A: rows in a few groups, each row roughly a mix of its group's directions:
A (67 x 13):
[[ 12.5  -9.6  -1.8   8.4   9.4  -0.9 -32.8  -9.7  32.4  34.3 -32.3 -18.5
  -18.4]
 [ -7.1 -25.3 -26.6 -11.8  17.2  58.3   4.8  -0.1   3.4 -14.6   0.6   1.6
    7.5]
 [ 18.4   6.2  46.7 -30.0 -12.9   0.9   1.5 -15.3  -7.5 -31.8 -19.2  -1.3
  -15.4]
 [ -0.4 -24.4 -12.3 -18.2 -18.0 -17.6  13.4  12.4 -31.4 -29.4  37.5   9.0
   12.5]
 [ -9.1  38.3 -10.2  33.3  13.0  33.2  31.4  -4.2  -1.6  17.4  -1.1   9.1
   10.3]
 [ -4.5  40.1   1.3  39.5   3.9  -8.4  10.8  37.0   7.4  23.6   4.7  -8.6
    7.8]
 [-16.3  21.3 -34.1  14.8  -7.4  18.6  -1.1  33.8  31.3   4.5 -23.7  10.8
  -14.6]
 [ 13.1   1.6   9.2  10.5   9.6   8.0 -27.0 -12.5  31.4  31.2 -36.1 -20.6
  -20.9]
 [-15.4  37.1  25.2 -11.6  21.7  -0.4   0.7 -14.8  20.8  -1.6 -35.9  26.7
    5.1]
 [ -7.0  40.9 -12.8  31.2   3.7  -2.0  15.2  44.9  17.3   7.0  -4.0   5.1
    4.5]
 [-18.0  19.0  16.9  34.3  42.0   3.4 -17.0 -10.5  12.2  13.0  -1.9 -27.8
   11.0]
 [ 20.5 -41.2   2.3 -42.2 -24.0  -5.1 -10.4 -22.5 -16.8   1.7  -3.5   8.4
   -6.9]
 [  1.0 -35.1  -0.5 -31.8  -0.1 -39.1 -37.8   2.2  14.3  -3.8  -9.5   2.1
   -4.2]
 [-20.7  27.3  -0.4  -2.1   3.7   5.9  36.6   4.0 -22.3 -24.0  19.2  30.6
   23.9]
 [ 15.7 -24.7  25.0 -40.4   1.5 -23.6 -13.0 -16.7 -24.5  13.2  -1.4  10.9
   22.7]
 [  7.7 -34.2  12.7 -22.0  16.4  15.3   4.6 -33.8 -28.8 -15.3  22.4  -4.9
   20.0]
 [-15.6  38.3  -3.5  44.7  21.4   4.7   3.2  24.5  19.6  11.2  -0.7 -14.7
    2.8]
 [ 20.7 -46.0  -5.4 -20.9 -23.9 -20.6 -15.3   6.0 -16.5 -15.0  20.1 -16.6
   -9.2]
 [ 17.2  19.8  36.8  21.6 -15.8 -27.4  -0.4   6.2  14.9  31.1   1.0 -20.3
  -19.5]
 [  5.5 -32.2   7.4 -19.0  17.7  12.8  -3.6 -37.5 -31.5 -24.9  14.5  -8.9
   15.7]
 [ 16.5 -24.6  32.6 -18.0   9.1 -15.2  11.4 -31.7 -22.1   7.2  30.4   0.2
   18.8]
 [-11.2   2.1  37.6  -6.9  28.9 -13.9   0.5 -26.1 -26.1  -3.6  21.3  -3.0
   32.8]
 [  8.4   2.4 -29.2  20.4 -11.5  12.6 -14.7  23.6  33.8  18.8 -26.7 -12.3
  -27.6]
 [ -2.6  24.2 -15.8  18.6  -8.2  12.6  -4.0  42.2  34.3  13.5 -24.7  -4.0
  -18.5]
 [ 22.9  -5.8  41.2  -8.6   1.7 -37.6  -9.1 -12.3 -30.0  -6.8  11.0 -18.9
   11.4]
 [-26.6 -15.0 -23.8  -8.3  19.5 -35.0 -30.7  11.5  25.1  17.1  -3.0  14.2
   12.5]
 [-18.9  43.4   7.5  31.4   7.8  32.2  30.7   5.2  -5.7   1.3   8.9   0.1
    8.3]
 [ -5.1  26.3 -18.9  19.1  -8.8   9.2  -8.9  41.7  30.6   6.6 -27.5  -5.1
  -18.5]
 [ 13.6 -20.9  21.2 -45.0  -0.4 -23.4  -5.7 -11.4 -25.2   4.1   0.0  20.6
   25.5]
 [ 19.9 -22.0  37.2 -14.3   8.2 -19.5   3.5 -31.7 -25.3   1.2  25.4  -8.9
   15.3]
 [ 23.8  15.4  34.8  14.6  -7.7 -24.5   1.2  18.8  24.9  35.4   0.3 -16.5
  -12.3]
 [-14.2  12.1 -37.7   9.2   0.2  31.8  -3.1  32.9  28.0  -3.6 -25.2   5.3
  -10.7]
 [  4.7  -7.3  34.9 -27.0   9.6 -25.0   0.3 -15.3 -32.6   6.8  15.0   9.6
   33.6]
 [ 19.9 -14.0  36.4 -12.1   6.3 -28.4  -7.6 -24.1 -33.9 -12.1  14.7 -16.1
   14.8]
 [ 11.6 -28.0  26.5 -15.0  10.1  -6.3   8.8 -44.0 -22.0   2.0  29.7  -2.3
   12.7]
 [-13.1  24.8 -27.4  15.2 -10.9  16.0   0.2  40.8  30.6   8.8 -21.9   7.3
  -13.6]
 [ -0.9  -6.3  29.1 -33.7  15.8 -21.2   3.0 -14.3 -28.0  -6.7  10.4  19.9
   35.6]
 [ -8.5   8.9 -17.5  44.2  -5.0  24.2  -2.9  -0.9  22.2   4.8   0.9 -31.3
  -31.8]
 [ -9.8 -29.1  14.8 -19.3  18.9  10.6 -13.4 -50.6 -10.6 -24.0   6.3  -7.9
    1.0]
 [-13.6  32.3 -23.3  20.1 -15.2   0.6  -6.8  38.2  23.5   3.0 -26.9   2.6
  -18.2]
 [ -2.8  32.0 -13.0  41.2  -0.5   3.3   2.1  35.7  23.0  22.0  -8.0 -13.6
   -8.8]
 [-13.7 -10.6  10.3 -23.8  14.4 -32.6 -39.6  -0.4  30.4   5.1 -26.7   6.4
   -3.1]
 [-13.7  25.9 -26.3  17.6 -13.4  21.1  -0.5  40.8  25.2   6.0 -21.4   1.9
  -15.9]
 [ -0.1  25.3  14.2  30.6  21.1 -14.2 -14.9  21.0  10.7  40.8  -8.6 -19.7
   14.5]
 [-13.3  35.5  11.0  29.2  36.8  -8.3  -6.6  22.2  15.1  17.7  -8.7  -8.4
   21.8]
 [-10.5  -3.6 -31.0  14.7  -6.7   4.6  29.1  14.9 -27.8  -7.1  41.7   9.8
   20.9]
 [  7.0 -27.7  -9.9 -16.2 -22.7 -12.8  12.8  11.4 -33.5 -28.8  37.2   1.9
    7.3]
 [ -5.7  13.0  12.5  -1.3  21.6  -4.9 -28.2 -11.6  37.6  23.4 -41.3   1.2
   -9.6]
 [ -8.2  36.6 -14.5  42.9  -0.4   5.9  11.9  35.9  19.0  10.9   0.0  -8.4
   -7.4]
 [ -8.3  42.6  -0.3  19.0  11.0 -12.3  19.7  43.4   5.1   4.3   2.0  15.1
   21.6]
 [  6.3 -30.6  13.0 -22.2  15.2  -7.3  10.8 -41.3 -21.0  -3.0  27.9  10.9
   21.1]
 [-17.5 -21.0 -37.9 -10.6  17.9  28.6  -9.8 -23.3  -7.4 -34.4 -11.2   8.8
    4.0]
 [  1.3 -18.7 -13.4 -25.2  20.6  -6.1 -18.4  -4.4 -30.9 -43.8  -9.2   3.2
   24.2]
 [-22.7  -8.5 -14.4 -20.2  21.1 -36.1 -26.6   2.1  24.9   9.5 -15.8  26.7
   13.9]
 [-27.6  -9.0 -43.8  -0.4   3.8  44.8   1.4 -11.6   0.9 -20.0  -6.8  12.2
   -4.7]
 [ 12.9 -31.1  23.6 -16.2  13.9  -1.6  14.6 -41.9 -10.4  11.5  30.9   4.0
   14.2]
 [-11.6 -19.4  17.5 -30.3  26.0   1.8  -5.2 -38.3 -14.4 -30.9   4.9  10.3
   18.2]
 [-11.0   8.3  -8.9  21.5  21.8   2.2 -26.2  -0.4  36.9  38.8 -25.1 -10.2
   -5.9]
 [ 24.4 -32.2 -37.2 -23.2  -6.8 -16.2  10.1 -13.5 -17.5   0.9   3.3  30.4
   12.0]
 [  7.7 -19.0  24.2 -14.7   6.8 -28.9  -0.2 -42.6 -30.3  -7.9  21.1   1.0
   13.8]
 [  4.5 -35.4  12.7 -26.6 -13.4   3.4  -0.1 -43.4 -25.9 -16.3  18.8  -2.2
   -5.3]
 [ -3.7  18.5  25.0  33.9  -5.1  27.9  -3.5  11.6   6.6   6.1   4.8 -44.6
  -18.9]
 [ 11.4 -20.6   3.6 -25.5   7.5 -24.5 -36.2 -13.7  26.1  12.6 -34.6   4.2
  -10.4]
 [ -4.2 -22.2  18.3 -38.3  12.8  -4.6  -0.1 -33.5 -22.9 -26.3   8.8  15.6
   19.3]
 [  6.8  27.3 -11.6  24.3  18.8  27.1  12.6 -18.8  16.8  34.3 -29.1  10.5
    0.6]
 [  0.1  26.7  -1.0  18.9 -14.3  -5.2   8.1  36.6  36.9  33.3  -9.4   4.7
  -15.8]
 [-20.3  32.1 -21.2  24.6 -23.0  15.0 -11.7  25.0   1.9 -12.2 -24.9 -12.8
  -24.2]]
one row of each group, then the others: which group is each in?
[ 23.9   3.6   8.4   3.8 -23.5  25.7  36.9  -5.6 -35.9 -22.5  20.4  -5.7
  -4.0] | (33)
[-18.0 -24.5 -35.2 -11.7  19.7  21.4  -7.1 -37.0  -4.9 -27.5  -5.1  12.7
   2.7] | (36)
[-17.4  18.6  33.9   6.2  35.1 -13.5   6.9 -12.5 -19.8  -4.4  20.5  -1.3
  35.2] | (108)

[ -5.8  28.6  31.6  18.7  11.4  19.4 -14.4  -4.3  26.8  15.1 -28.8 -22.8
 -17.5] | (33)
[-23.7  -2.1 -40.1  -1.4  12.6 -17.2  12.8   8.7  -6.0   3.8  18.6  36.7
  30.3] | (33)
[ 19.0  17.6  33.6  -0.6  -9.4 -52.4   0.7  21.5  -3.6  17.9   5.1   0.3
   8.5] | (36)
[-21.4  19.3  31.8 -32.0   3.0 -17.8   6.2   0.1  -5.3 -37.9  -3.4  26.6
  10.8] | (33)
[  2.2 -19.5  21.5 -44.0  13.0 -15.7  -4.0 -21.0 -22.9 -12.2   1.7  21.2
  27.4] | (108)
[  0.9  31.5 -23.3  16.4  -9.9  -2.5  15.3  51.2  19.3   5.4 -11.5  15.3
  -1.9] | (108)
